Each path is a new rotation, seen through one point. The rows after it are directions, each followed by how far the rotation turns it, in degrees per step (0 if it stays put).
Each turn is a multiple of 5 degrees from 10 to 175, or 0.
Each row of a path follows its step; steps can be skipped.

step 1: [ 31  17   5 -78 -32  -1  20 -51  29 -40  -3 -19 -16 -31  14 -51   4  -7
  -1 -33 -48  11 -16  27 -72 -24  50  -5  11  41  41  63 -37  14  33 -18
  35   1  -3 -15 -40 -22 -37   8  32 -31 -74 -17  12 -11  27 -38  10  63
  26  -2 -11  25  52   2  47  21 -18]
step 4: [-13 -16 -31 -25 -34 -46 -32   8  71   0  32  -3 -27 -39  67 -27  30  23
  14 -23   8 -33   8   2   7 -14  26  24 -36   1  80  31  12  28 -36  -5
  30 -28  29  32  19   9 -27  10  24  30 -21 -22  70 -29   4  20  20  46
  30 -26  -6  52   0  10  -5  54 100]
step 5: [-74 -26  -5   1 -66 -54   0  65  -1   1   2  12  22  -8   7 -30 -12  18
  35   3  77  -4  17 -19   9  -2   9 -15  45  25   9 -62  25  -8  -3  -8
  -7 -18 -73 -28 -55  19 -23  55  47  -4  15 -24 -32 -25  62  -8 -20  41
  29  30   7 -40  -2  -7  48  32  36]
step 8: [-16 -13 -38 -12 -59 -12  53 -24  50 -54 -20  26  40 -23   7  22 -32  17
   5  70   5  35 -49   9  -4 -12  -1 -58  31 -14 -23  -9  -8 -20 -22  -2
  46  22 -68  -9 -28 -18   4 -18  39   3  -6  41 -29 -56  19  69  12 -20
  39  25   6  24 -57  28  26  64  -4]
step 10: [-26  25 -18  37  25  19  31 -61 -22   9  20 -10  -8  36  51  20  33 -31
 -20  34 -21  -6 -60   1 -72  29  20  -9  22 -22  45 -67  15  31 -56  51
  34 -51  35 -15  10  -8 -23   3  40 -10 -26  -1 -43  12 -81  28 -26  26
 -22  43   7  22  -9  47 -24  22  18]
step 12: [-53  -3  -8 -37   0 -44 -41  21 -29 -35  15 -81   3  33  45   8 -14   9
  18 -27  -8 -20  16  33 -49  30  68  49  -7  -9  13  12 -33 -35 -63 -19
  13 -55  20 -37 -19 -71 -33 -18 -10  24  56  31 -33 -36  -3 -11 -34 -35
  21   3  54   6 -10 -17  25   2 -27]
step 14: [-17 -45 -49 -60   3  -4 -24 -29  88 -33  -9 -10  16  41   3 -30 -28 -29
  48   2  -9  47  51  26 -25 -18   1   3 -55 -15  24   4 -52  34  -2 -52
  63   3  42  -7 -11  33  16  27  -8  17 -73  -6  20  36   1  -6 -55   2
  -3  42  19   0  41  -4  21  54   1]
step 15: [-42  -2 -48  24 -13 -52 -12 -10   1 -17  18 -55 -11  24  -4  -6  -9  10
   3 -37  39 -21  13 -23   7 -16  45 -51  21   0  49 -71 -34  28  -3 -17
   2  11  16  13 -49 -42 -11 -17 -41  31   3  13  56 -36  81 -16  26 -98
 -13  27 -12 -36  -9  -4  64  14  -5]
step 17: [  8   2   0 -21  -4 -36  24 -57 103  50 -17 -25 -52   1  23  -9  61 -24
  14 -60  -6  -8  43  10 -22 -14  20 -24   7  59  70  -8  28  26  -5 -42
   3  33 -15   2 -32  -5  30  63  35 -43   1 -26 -17  19  -1  10  25   6
  25  19 -27   3  40  26  -6  64  21]
Speeds:
[  2   9  -6  -4 -10  12   0  14  -9 -12   1  -5  -1   3   2 -10   1  -3
  16  11 -10  20   7  -1  -5   7   0   6   1  -3  10   3   4   7   5  -4
  10 -14  -2   3   6  -4  -8  14  -7  -4  -6  12  -6  -7  -8  12  -4   6
   3   2  -6  -4  -4  -8  -4  -1 -10]
170
[  0  11   4   3  12 -11   2  -1  -7 -12  -5   3   5   3  10   2 -11   2
   3   9   6  -1  -1  -8  -7   5   6  -2  10  -9  -6   0  -6   5   4  -9
   8   5   3  -5  -1  12   1 -14  11   1   2   4  -6   3 -27   4  -3 -12
   5 -11  15  -4   1   8  -5  -3  -4]
25
[ -1   0   0  -7  -6  16   2 -13   1   3  14  -5   1  -8   1 -16 -13   0
   6   0   2   1  13  -4  11   5   1  -2  11   2 -16  11  -9  -9  -7   2
  -4  13   4  -6   7   4  -3  -6   6  -7  -6  13  12  -1  -2  -1   2   7
  -2   6   1   7  10  -4 -13   8  -2]
140
[  3  -1   4  -9   1   3 -13   3  14  -8  -1   1   4  -6   6  10  -4   6
   8  -3  -6 -17   3  -3   0  14   7   7  -5   2   1   1   5 -13   9   7
  -5   4  -3   3   4  -9  -3  -6   6   8   6   2   4 -22   7  25   8  -7
   5  -7  -3  -1  -6   5  -2  -3  -4]
90
[ 19  -3  -8  -1   1  -7   2  -4  -7   7   4   8   1   0   1  -3   3  -1
   5   9  -8   1  -3   5  -9  -1  -6  -3 -13   4   6   7  -7  -6  -3  -3
  -5  13  -7  -5  20  17   5  -4   3  11  -3  -2   3  -4   4  -2   0  11
   8  -9   6  -9  -7  -8  16   9 -17]
140
[  3  10  -5 -12  -5  -3   8   2  -6  14   3  -1   7   7  -6   5   4  -4
  -3 -13   5  -4  -7  -3   1   9  11  -1  -5 -14  14   6  -5   0   3  -5
  -2   3  -3   2  -9   4 -10  -7  -7  -3  10  14  13 -10  -4  -5  -5   8
 -23  -5   3   5 -11   0  -1  -9  -4]
120
[ -2  -4   4  -9  -5   2  19  -3   4  -2  -4  -8  -4  -7  -4  -2   9   3
   5  -3  -1   2  10  -1  -3 -20  -8  -2  11  -6  -1 -14  -1  -5   9  -6
  -4  10   0   1   1   7   6   7  -7   2   0  -3   0   1  -6  10  20  -8
 -13   7   5   0 -19  11   0   2 -10]
40

step 1: [ 27  26 -43  -4   2  15   8 -14 -39   1 -27  28   3   6  28 -13  44 -33
 -15 -36  42  -1   4  33  49   9   8  17   5  33   6  27  -8  -4 -25   2
  52  -1 -24 -53  61   8   4 -13  43  23 -36   8 -31 -31  13  29 -21 -25
  14 -46  28 -61  38  34  -4 -10 -37]
step 4: [ 42  30 -23 -41   6 -24  -4 -13   7  10 -33  46  48 -28 -41 -38  26 -31
  21   5  23  18   7  31   5  12   7   5  16 -19  29   7  56   4  83   8
  15 -44  -2  -2  -1  -9 -11 -19   4   0  46  33 -16  -6  35   1  42  30
  54   2  12  31 -21 -42 -13  -9 -41]
step 6: [ 37  21 -50 -18 -58 -13   8  29 -48 -24 -46 -10 -32 -11   5 -11  37 -22
 -11 -22  33  51  32 -17  36  27   1 -11  37  63  23   1  25 -56   1  26
  -8 -43  -2 -28  10  29   6  33   6   1 -21 -16 -12 -13  32  -2 -24  32
  30   2 -20 -11  63   2  34  16  -1]
step 8: [ 30  29  -1   9 -32  19  11 -21 -14 -14   1  79  27  54 -25   2 -20 -19
  -2  13 -37  56   6  31  -9 -24   4 -25  -9  11  -7   4  33 -16 -12 -36
  63 -17  29  -1  27  -7 -38  -8  24  45  17  70  10   3  15  10 -40  44
  46 -26  22 -15  18 -25  22  12 -15]
step 9: [  0 -11  -4 -41 -12  19 -20  -5 -23  14  -6  32  -7 -24 -28 -39  37 -40
 -19  15  34  -3  14  20  10  -1 -24 -44  -5   7  38   4  44  38  18 -36
   5 -34  43 -23  -4  34  16  -9  74  41  34   0 -29  10 -24  35  60  -1
  27  24  44  28 -19  -9 -13 -38  49]
step 10: [  7  39 -31  37 -10 -44   8  24 -66  54 -22  29 -34 -21  29   2  54 -15
 -14 -31  -9  38  31  21 -50  15  27 -10   8  31   3  25  -9 -40 -31  -2
 -11  21  23 -11   5  21  -8 -16  50   9 -30  17 -13  31  -3 -22  24  79
   2  -1  -2  -5 -46   7  -9  -9 -14]
step 13: [ 12  22 -62  -1   6  -3 -21 -35  19   2 -11  36 -47  33 -23 -49  -8  -2
 -40  14  53  67  12  13  -3  12 -13 -35  15  31  15  12 -11  19 -12 -25
  63   3  44 -41  -2 -16  40  48  -3  45  14  29   9  -2  38  18  -3 -18
  36 -17  45 -17   8 -17   7 -12 -27]
step 14: [  0  11   9 -19  -8  48 -35 -18  -1  32 -43  16 -34 -17  30 -34  35   1
   8   6  26  26 -20 -11  14  44 -32   3   7  20  -2  42  -6  21  -2  -7
  24  -4 -37  20  47  68  14 -33  74  25  -2  15 -23  16  -4 -35  16  48
  43  16  26  33 -13  -9 -62 -10   6]
step 15: [ 45  24 -44  16  35 -24  -2   1   3 -29  10  29 -28  -1  47   5  59 -17
  19 -26 -22   1  30   9 -12   8   3  20  16  10  46  25   6  -9  -8 -27
  -6  -3  12 -46 -15  37 -40  -2 -16  -3  50   9 -14  21  20 -19 -22  67
  62 -62   7  -7 -59 -26  14  -4   7]
Speeds:
[-11  -1 -17   6   0  -7  -1   2   8  -6 -16 -10  13   1   3  -5 -11   5
  -2  -6   2  -4  10  -5   3  -2  -8 -12  10   2  -5  -1  -9  -3   2 -11
  14 -18  -8  -9   1   1   2  -2  -6   1   0   5  -1  -5  -8  -8   6   5
 -10   7  -5  10  -9  12   7   9  -8]
55
[  2  -4   2   4  -6   0 -10  -6  10  -9  -1  -3  -2 -13   6  -8  -2   8
  -2   7 -11   5   1  -4  15   2  -3   1  13   8  -5  -7  -6   3   5  -5
   0   4  -3   3  -4   7  -5  -1  -4   1   0 -21  18   8  15  -5  -7   9
  11   3  16   4   9  -8   2  -7 -11]
45
[ -8 -12 -11   7  -3 -12   3   6  -5 -15   6  -1   4   3  -6 -13  13  -8
   6   5   0   6 -12  -2  -9   4   2  -4   3  -2  11   1   1 -20   7   0
   2  -5   5   9   5   1  10  -2 -14  -1  -6   4   2  -7   0   8 -18   2
   7  -8   5  -6 -10  -7   3  -3  -7]
160
[  7  -1   8   3   1  18   4 -10   5  -7 -12  -9 -18  13   0  -7  -2  -5
  -2  14   1   4  -3  -1   2  -5  -4  -9   0  -5  -1  -1  -2   7 -15  -1
   3 -12   1   4   9 -12  -1   7  -2  11 -17   2   1  -6  -7  -4  -7 -12
   5 -14  -3   2  10   1  -2   1 -11]
65
